In the rows, zero is written as 128.
Which row each row swaps with, under one turn or mirror:
K411: [122 144 148 108 144 122 110  98 146 113  94 139 134 125 154 158 131  91
  76 109  98  94]
K818: [130 112 118  92 129 139  98 105 108 137 179 152 136 150 133 130 120 163
  91 130 145 163]
K826: [ 99 132 169 141 124 134  91 151 136 136 136 115  93 118 139 111 117 105
 144 138 154 119]
K916: [127 151 114 126 129 141  93 106 143  97 149 104 138 132 128 139 148 156
 184 151 139 126]
K349: [149 113 170 174 119 107 117 138 119  90 113 114 142 148 123 125 132 144
 125 159 124 156]
K914: [140 143  82 138 150 142 125  98 128 108 139 131 123 121 158 150 107 170
 141 100 113 134]
K326: [116 110 137  96 126 114 112 111 117 104 169 131 124 166 120 133  89 130
 148 182 135 112]
K145: [141 142 138 125 112 147  86  50 139 106 141 147 141 131 143 132 115 114
 128  99 117 160]
K770: [131 161 123 128 103 142  98 107 142 100 157 106 157 139 102 152 121 147
 166 148 148 107]
K690: [ 96 121 148 124 158  98  63 138 128 137 121 148 135 152 107 133 118  83
 125 115 135 137]
K35: [149 154 129 108 119 130 119 124 172 148  97 147 125 150 126 173 122  98
 107 115 156 150]
K579: [143 128 151 105 126 132  99  94 116 120 102 127 137 141 143 162 144 111
  54 102 109 108]
K907: [171 128 117 139 162 144  79  95 108 123 133 139 146 132 136 147 162 124
 155 119 125 161]
K602: [111 127 172 123 121 147 111 159 133 154 149 124  95 104 131 133 139 118
 136 154 145 117]
K558: [127 131 136 138 104  83  85 132 157  88 105 132 137 130 118 100 123 131
 127  98 119 151]
K769: [135 105 154 108 114 170 116 118 107 157 144 133 120 124 108 148 176 147
 114 154 143 119]
K280: [136 133 150 145 133 166 112 134 107 136 136  95 114 131 154  74 107 143
 117 145 118 109]
K57: [136 134 129 106 181 117 161 128  88  99 107  94 125 149 128 125 127 151
 140 128 107 128]
K327: [142 132 127  95 153 128 145 131 103  92 124 177 151 135 113 150 101 123
 110 147 101 165]
K176: [130 147 136 146 130 126 124 115  89 161 117 166 102 109 163 114 110 117
 139 139 118 117]
K884: [127 112 117 115 141 135 117 131 125 107  86 132 141 123 150 103 108 112
 111 103 117  69]
K695: [131 150 125 107 148 124 119 148 154 125 124 146 124 130 159 115 127  86
 117 175 118  85]
K888: [128 101 102 121 167 127 152 111 156 141  90 136 139 116 126 151 137 146
 122 128 101 168]
K823: [124  93 141 146 140 137 116 104 159  92 157  98 138 153 129 117 117 108
  96  94 130 113]
K274: [144 159 136 116  98 151 126 124 142 123 115 132 143 148  63 164 102 116
 123 147 141 114]
K999: [138 132 147  94 120 136 103  86 119 123 102 138 129 126 140 154 161 110
  61 115 106 102]
K788: [ 97 135 156 114 150 116  94 132 156 126 126 162  93 150 126 152 130 133
 117 123  92 178]
K104: [138 108 160  98 119 172 118 120 111 152 155 137 117 116 103 136 157 155
  93 157 134 116]
K658: [143 140 134 118 165 122 139 116  87  83 146 157 136 132 133 141  97 148
 109 139  92 161]
K22: [136 140 144 110 117 130 128 145 130 119  93 171 153 151  75 142 102 100
  97 140 117 137]
K66: [108 106 110 143 128 133 112  92 113 145 116 102 144 143 125 125  79 123
  81  93 113 141]
K494: [140 115 146 102 147  90 131 115 128 103 110 107 129 188 132 128 162 143
 145 142 147 143]
K961: [130 144 143 115 101 140 120 144 139 128 105 151 154 153  66 149  92 102
 103 129 136 116]
K425: [109 130  96 135 122 166  98 112 166 156 106 129 123 122 142 135 117 115
 134  84 129 117]
K156: [135 145 101 119 101 111 133 152  88 108 155 101 126 144 109 107 124 132
 138 158 111 154]
K528: [ 80 133 118  94 148 114  94  98 119 136 115  92 106 127 146 111 144 128
 107 115 100 154]
K359: [139 135 133 114 112 133 131 142 128 129 102 162 156 163  66 146  97 103
 106 146 127 131]
K722: [157 118 141  98 121 158 114  85  89 133 131 131 142 139 115 142 174 144
  77 135 108 132]
K52: [144 124 135 119  98 122 112 148 169 128 111 100 148 121 140 107 169 102
 105 136 126 103]
K21: [130 108  86 129 150 128 147 129 134 101 133 141  76 129 118 156 138 114
 148 128 107 143]
K930: [ 85 128 154 112 165 112 140 117 163 139 128 116 116 124 151 127  98 111
 110  99 133 124]
K267: [114 157 109 107 134 101 130 112 156 112  90 112 126 130 110 123 133 140
 161 166 120  99]
K455: [106 116 136 126 160 116 138 110 133 133 149 112 125 134 107 119 115 172
 149 107 140 178]
K589: [129 144 142 125  94 148 119 137 133 122 122 139 158 158  66 155 102 118
 133 146 157 119]
K881: [156 113 142  98 124 165 126 102  96 144 146 134 133 125 108 148 176 158
 101 143 125 134]
K725: [145 148 140 106 145 132 142 137 104  87 126 169 152 147  99 140  95 131
 103 145 102 167]
K681: [166 162 133 134 140  96 118 107  97  98 154 100 121 152 142 123 124 149
 117 160 133 113]
K353: [162 103 144 105 120 157 114  95  95 152 134 130 136 142 111 141 175 144
  84 144 123 126]
K495: [ 92 117 106 114 104 147 102 109 116 121 119 124 139 139 139 133 156  78
 135 168  96 113]
K599: [152 108 117 146 135 167 127 127 148 116 141 156 131 131  97  92 137 124
 149 146 106 170]
K238: [139 109 106 120 108 157  94 140 111 120 109 152 121 166 165  99 113  93
 133 128 132 110]
K662: [174 122 156 134 120 153 109 124 154 128 113 118 101 150 162 161 135 114
 137 160 132  99]
K836: [114 164 145 127 161 110 113 100 151 128 126 118 179 174 135 135 133 158
 136 141 109 107]
K407: [118 139 114 101 131 154 110 120 118 127 137 106 115 138 152 104 166 103
 139 118  85 176]
K699: [105 123 133 136 108 116  90  88 144 135 121  97 100 163  84 124 153 108
 106 111 118 120]
K193: [ 87 143 148 108 152 119 123 106 159 131 114 129 116 123 160 147 103  88
  96 103 120 104]
K513: [146 142 115 136 164 131 134 103 115  89 152 141 128 122 155 152 104 177
 131 122 105 150]
K152: [148 146 115 145 136 131 107 128 155  95  90 131 149 113 141 100  96 135
 136 112 116 170]

K193 swaps with K513
K238 swaps with K494
K881 swaps with K961
K658 swaps with K411
K999 swaps with K725
K836 swaps with K176
K589 swaps with K769

